A: rows in several groups, each row roughly a mix of its group's directions:
A (99 x 10):
[[  7.1 -18.8  16.4  15.3  40.0  -0.6  34.6  -6.3 -15.3  -3.4]
 [-12.6  20.0 -19.4 -17.0  20.5 -10.3 -31.5  -7.7  34.1  -5.0]
 [ -3.1  -8.3  15.7 -25.1 -45.3 -10.2  12.3 -15.6  10.8 -19.4]
 [-33.5  25.9   4.9 -15.7 -20.5  30.3   2.8   3.3  20.5  12.7]
 [ 30.9 -40.3   3.2  -0.2  29.5  -2.3  20.4   7.2  -8.1  -0.1]
 [-17.3   2.9 -36.0   9.5   9.4  40.7  12.3   1.5   9.0 -17.9]
 [ -5.9   3.5   8.2 -10.8  38.3  -7.6 -27.5  22.8  27.3  14.5]
 [ -3.4 -14.7 -46.8  18.4   6.3  28.2 -11.3   0.0 -15.9   4.6]
 [ -9.4  33.5  -8.7  -6.0 -45.9   6.3  -7.1 -20.3  -2.9  -7.4]
 [  2.7 -20.8  -1.4 -33.0  21.9   6.7  14.3 -29.7  -1.2 -29.2]
 [ 13.3  -6.4  -8.3  32.7  30.0 -18.7  28.4   9.7   7.3  20.8]
 [ 11.4  10.6  39.7  -5.0  38.5   1.5  -0.4 -17.3 -16.9   9.0]
 [  9.5   9.3 -24.1   5.8 -48.8 -23.2   4.9  -5.1   8.4 -12.8]
 [ 35.5  -1.6  13.3 -26.9 -11.0  12.1  -0.6  -1.7   0.1  39.4]
 [ 17.3  23.0  16.4 -32.4  -8.3  26.1  16.9  12.2  -2.5  25.7]
 [  1.2  -4.4   7.4 -23.8 -37.8  11.4   3.7 -24.3 -18.4 -29.2]
 [  2.8 -21.6  12.7  -8.1  23.2  33.6  -2.7  33.0 -16.8 -15.6]
 [-29.1  19.1   9.0 -15.4  -5.4  27.6   8.1 -17.7   9.1  34.7]
 [ -6.7 -31.5 -15.6  15.4  27.1 -25.9 -10.1  25.6  17.8   1.6]
 [-16.7  34.8   9.4  -8.8 -24.2  -0.6 -29.8  -8.9  21.0  18.5]
 [  7.0 -17.6 -20.2 -23.6 -10.4  23.8  -4.9  -3.0   3.5  44.1]
 [-25.3  -2.1 -10.6   1.0 -35.2   4.2  -3.1  -9.5  13.7  41.1]
 [ 13.1  -8.2 -11.0  -2.0 -22.6 -17.8 -13.9  -3.3  34.5 -37.6]
 [ -5.0 -30.7  -9.7  24.3  13.2 -27.5   7.4  21.2  28.0  10.9]
 [ -2.3  12.6 -31.3   2.8 -17.0  11.8 -26.5   0.0 -23.0 -34.3]
 [-18.1  -7.4  -3.8 -18.3  -1.7  35.7 -29.4  18.8 -18.3 -20.9]
 [-19.4  31.0  18.1   9.7  -6.7   1.7 -10.7   2.2  29.4  34.6]
 [ -2.7  19.6 -27.0  26.7   4.9   0.3  -5.1  31.5  33.3  -3.0]
 [ 16.2 -28.6   9.6 -12.2 -10.9 -11.0   8.4  -6.0 -38.3 -29.2]
 [-19.6  22.2  40.9  -0.7  18.1 -15.1  -5.8 -21.5  14.4  13.7]
 [ -3.6  -5.0  -1.3 -26.0  38.2  21.5  -0.7  12.6 -24.7  24.3]
 [-20.5  23.0   7.7 -15.3 -21.2  38.9   2.0 -13.3 -21.6 -11.6]
 [-12.5  27.3  16.8  -7.4 -31.5   4.4 -15.6 -16.8  24.5  24.9]
 [ 18.7  10.3   5.7 -14.1  28.7 -25.0  25.6   5.8 -16.6 -29.9]
 [-22.1   0.8  -1.8   0.0 -36.1 -20.7 -12.7 -17.6  35.6   5.4]
 [  2.9 -35.8  -4.6 -23.8  16.4  10.3  -9.0 -12.3 -26.3 -28.6]
 [ 24.6   6.6  -9.3  27.2  22.5   2.9  41.0 -16.7   1.3   6.3]
 [ 27.3   1.4  37.1 -10.4  15.9  13.2 -21.6  11.6 -13.0  23.7]
 [  0.6 -25.6 -34.3  19.7  -2.6 -11.5  15.3  32.7  -0.4 -18.2]
 [-13.6  23.3 -14.7   0.4 -48.2   2.8 -16.5  -6.6  17.6   9.6]
 [-14.4 -12.0 -42.3   2.5   3.5 -18.6  19.3  -7.3   5.2 -32.1]
 [ 10.2  -6.2  23.1 -27.0  10.7  19.0 -23.0  -7.3 -37.1 -12.5]
 [  6.4  36.7  26.9   0.2  16.3  18.0  25.2  -3.9 -25.3  -2.2]
 [-14.5   7.1  -0.2 -16.7  -3.6  41.1   3.2 -12.4   4.6  39.6]
 [ 19.4   9.0  25.2  33.4  -0.9  25.0 -15.2  18.2  -8.9 -22.7]
 [-20.5 -33.1 -21.5 -10.4  14.3  -3.7 -34.0   8.2  -0.6  21.5]
 [  8.9   7.7  29.2  11.3   5.8 -34.8  -8.6 -18.5  13.9 -31.9]
 [ 24.2   6.8  46.2  -8.7  -5.1  12.4  11.5  20.4  20.0   4.6]
 [ -4.4  33.8   9.8   9.0  13.7  23.3  -7.5  -1.2  23.8  36.0]
 [  8.3 -45.5 -13.9  24.9  13.4  -4.7  25.1   1.1   9.7  10.7]
 [ 26.0 -10.5 -24.9   2.9  -6.4  33.0  -4.2  24.1   2.6  29.0]
 [ -8.0  -4.5  -8.6  20.1  24.1  39.5  -3.8  21.5 -28.4  -2.1]
 [  9.3  -3.1   1.9  32.8 -13.5   6.6 -21.6  24.1   4.5 -39.0]
 [ 17.8 -12.0 -10.1  -4.0  38.2   9.1  -1.4  24.6   4.0 -35.3]
 [ -5.7 -20.9  31.5 -27.7  25.3  22.4 -14.3  12.5 -15.0   6.2]
 [ 10.8   9.0   3.4  -4.7  25.3 -34.7 -23.3  19.6  31.4   1.4]
 [ 14.3 -25.8 -15.0  13.4  40.4   7.6  -9.4  18.8   3.2  23.9]
 [-23.8  31.7  44.6  -6.4   5.6 -11.2   0.0  -5.7   1.3  14.0]
 [ -5.6 -31.2 -18.0  18.5  10.3 -34.3  -4.6  19.9  24.9   1.2]
 [ 16.9  34.8   0.8  -0.4 -27.1  20.0 -15.3 -21.8 -21.1 -14.4]
 [  5.4  -6.2  16.1   8.0  29.5  24.5 -10.2  12.8 -37.6  21.3]
 [  1.9 -25.8 -40.7  21.3  13.6  20.2   1.8  22.8  -8.0   5.1]
 [-22.8  13.4  18.7   5.4  10.2  27.1   6.6 -24.1  -9.2  37.0]
 [ -0.2  13.4   5.3  31.3  14.1 -10.6  -0.7  16.2   7.2  46.7]
 [-35.7 -10.5 -27.5  18.9 -28.9 -10.7  -1.0 -14.5  14.4  11.1]
 [ -0.1 -34.1  18.5  -5.6  37.8 -16.1  11.4   3.7 -11.8  21.9]
 [ 19.0 -33.8  -8.8 -25.6   4.0  10.1  -9.3  37.6  -3.7 -10.7]
 [-29.2   2.2  -1.4  10.8  -1.6 -40.3  -9.2   4.1  12.6 -33.6]
 [ -3.5  -1.3  20.6  -3.9  -3.8  32.9 -26.8  -2.1   3.5  41.3]
 [  6.6  14.4  -3.1 -28.5 -48.4   1.7 -16.4  12.2   8.2  -9.2]
 [ 19.8 -15.9 -15.7 -36.3  14.6  20.2  -4.2  18.5 -11.2  25.9]
 [-18.7  -0.9 -22.6  38.0  11.1  17.2  22.8  -8.1 -21.6 -14.6]
 [-10.1 -10.7   5.3  11.1  22.2  -5.2  12.8  32.6  36.4  23.6]
 [-37.2 -19.9   3.9  -5.9  18.4  -0.6   1.3  -3.8 -18.0 -38.5]
 [ 26.3   6.7 -17.7   4.1 -18.3 -20.9  37.3  12.4 -10.0 -22.5]
 [  7.5 -12.5 -17.7   8.1  29.9  34.2  -0.3 -19.6 -30.4   5.4]
 [ 10.0 -12.4 -25.3  23.8  36.9 -30.1   0.2  13.9  -8.2  -0.5]
 [ -2.5  28.4   3.6 -30.6 -20.8  12.3   9.9  13.0  29.0 -23.3]
 [ 14.4 -31.6   7.0 -16.4 -23.5  29.0  25.9  19.9   2.6   2.8]
 [-28.6 -19.0 -24.9  12.0  13.2 -23.9  12.8 -18.2  -0.4  28.4]
 [  8.5 -31.9 -32.1 -11.9 -13.1 -21.3 -23.2  20.0  11.7  -5.7]
 [ 47.0   2.9  18.7  11.3  25.9  -5.1   8.5  12.2 -15.8 -11.3]
 [  1.3  22.4   5.6   6.7  42.2   9.4   8.1  -1.6 -35.6 -14.3]
 [-17.8  12.6  15.9 -22.0 -20.9  22.0 -29.5 -19.1  14.4  20.3]
 [-13.6   8.6 -21.9  21.0   1.1  46.2   2.1  -6.1 -10.3  23.0]
 [ 11.6 -14.7 -13.2 -17.6   9.9 -14.2   6.8   7.5  22.5 -47.4]
 [-32.5  20.9 -36.1   2.0  -9.8   5.4 -16.1 -18.6  20.3   6.4]
 [-14.5  15.5  15.5 -34.3 -30.5   2.5 -31.6  -8.3   9.6  -5.2]
 [ 12.3  14.8  -8.4 -26.4  -3.6 -16.4  28.9 -13.6  21.0 -33.2]
 [-26.4  -3.7 -15.6  18.1  10.9  21.3  25.7 -16.3   2.5  34.7]
 [-14.3 -13.8  10.7 -28.9   7.9 -15.5 -33.9  -5.6  15.3  30.5]
 [ -9.4  14.2   4.5 -10.8  15.5  28.8  10.8  11.0 -38.3 -28.0]
 [ -1.8  20.2  -3.2   1.9 -55.3   4.8  -0.1 -18.7  -6.1  -9.9]
 [-16.6 -33.7 -18.8   5.8  23.2  14.1 -29.3   6.0  12.9  20.0]
 [ 19.4  -7.2 -27.4  13.2   5.8 -16.4  -8.4  16.7 -21.4 -39.1]
 [-27.0   8.7 -20.0   6.4 -16.2 -29.8  -2.3 -17.4  25.8  24.8]
 [-10.2  32.7   8.1 -11.2  21.3  17.0  33.4   6.5 -11.0 -24.7]
 [-27.2  24.7  -2.1  19.8  -2.4  -8.5  30.0 -15.2   3.2 -32.0]
 [ -9.0  41.0   4.7 -13.6 -31.5  13.3 -23.0 -14.7   3.7   9.6]]
one row of each group, then the others: which group is each in?
[-20.8  22.1 -17.6  25.1 -32.0   1.1   0.9 -14.5  -0.5  29.9] => <58>
[  8.5  -4.5 -24.9  32.1 -15.9  -6.1  13.9  11.6  -3.9 -40.3] => <102>
[ 21.0 -34.2  -3.7   3.2  31.6  -9.6  16.2  29.8  -6.0  -8.8] => <6>

[ 20.5 -13.0  31.5  -2.6  16.7  -7.6 -43.3  12.9  -1.7   4.2] => <102>
[  0.7  18.4   7.0  -4.3  30.8  17.2  -4.8 -30.5 -36.0  -9.6] => <6>
[ -9.3  37.6  36.2 -24.3   2.1  19.6  -6.5  11.2  -5.3   1.9] => <6>
[-24.5  18.8 -22.4  10.3  -1.6   0.5   6.3  -6.8  44.0  20.1] => <58>
[-25.5  -4.7 -24.7  23.1 -15.9 -26.4 -17.7  -1.5  29.4   7.1] => <6>
[ 31.0  14.5   3.5  -4.0   7.2 -38.1 -30.1   3.2  -6.1 -18.3] => <58>
[ 10.1  14.0 -28.0  19.5   4.7  37.0  12.3 -10.6 -21.2 -20.7] => <58>
[ -5.7  31.2  22.0 -29.6 -15.4   6.3  18.6 -17.7  20.3  16.8] => <102>
[ -4.0   4.6  15.5  -9.8 -20.5  22.7 -15.2   6.8   3.3  49.0] => <102>
[-20.8  29.0  11.5   4.2 -10.8  25.1  26.4 -14.0 -25.2 -17.1] => <6>
[ -4.0   0.7 -12.0   5.1  24.3  -4.2   2.2  21.7  -7.6 -51.6] => <102>
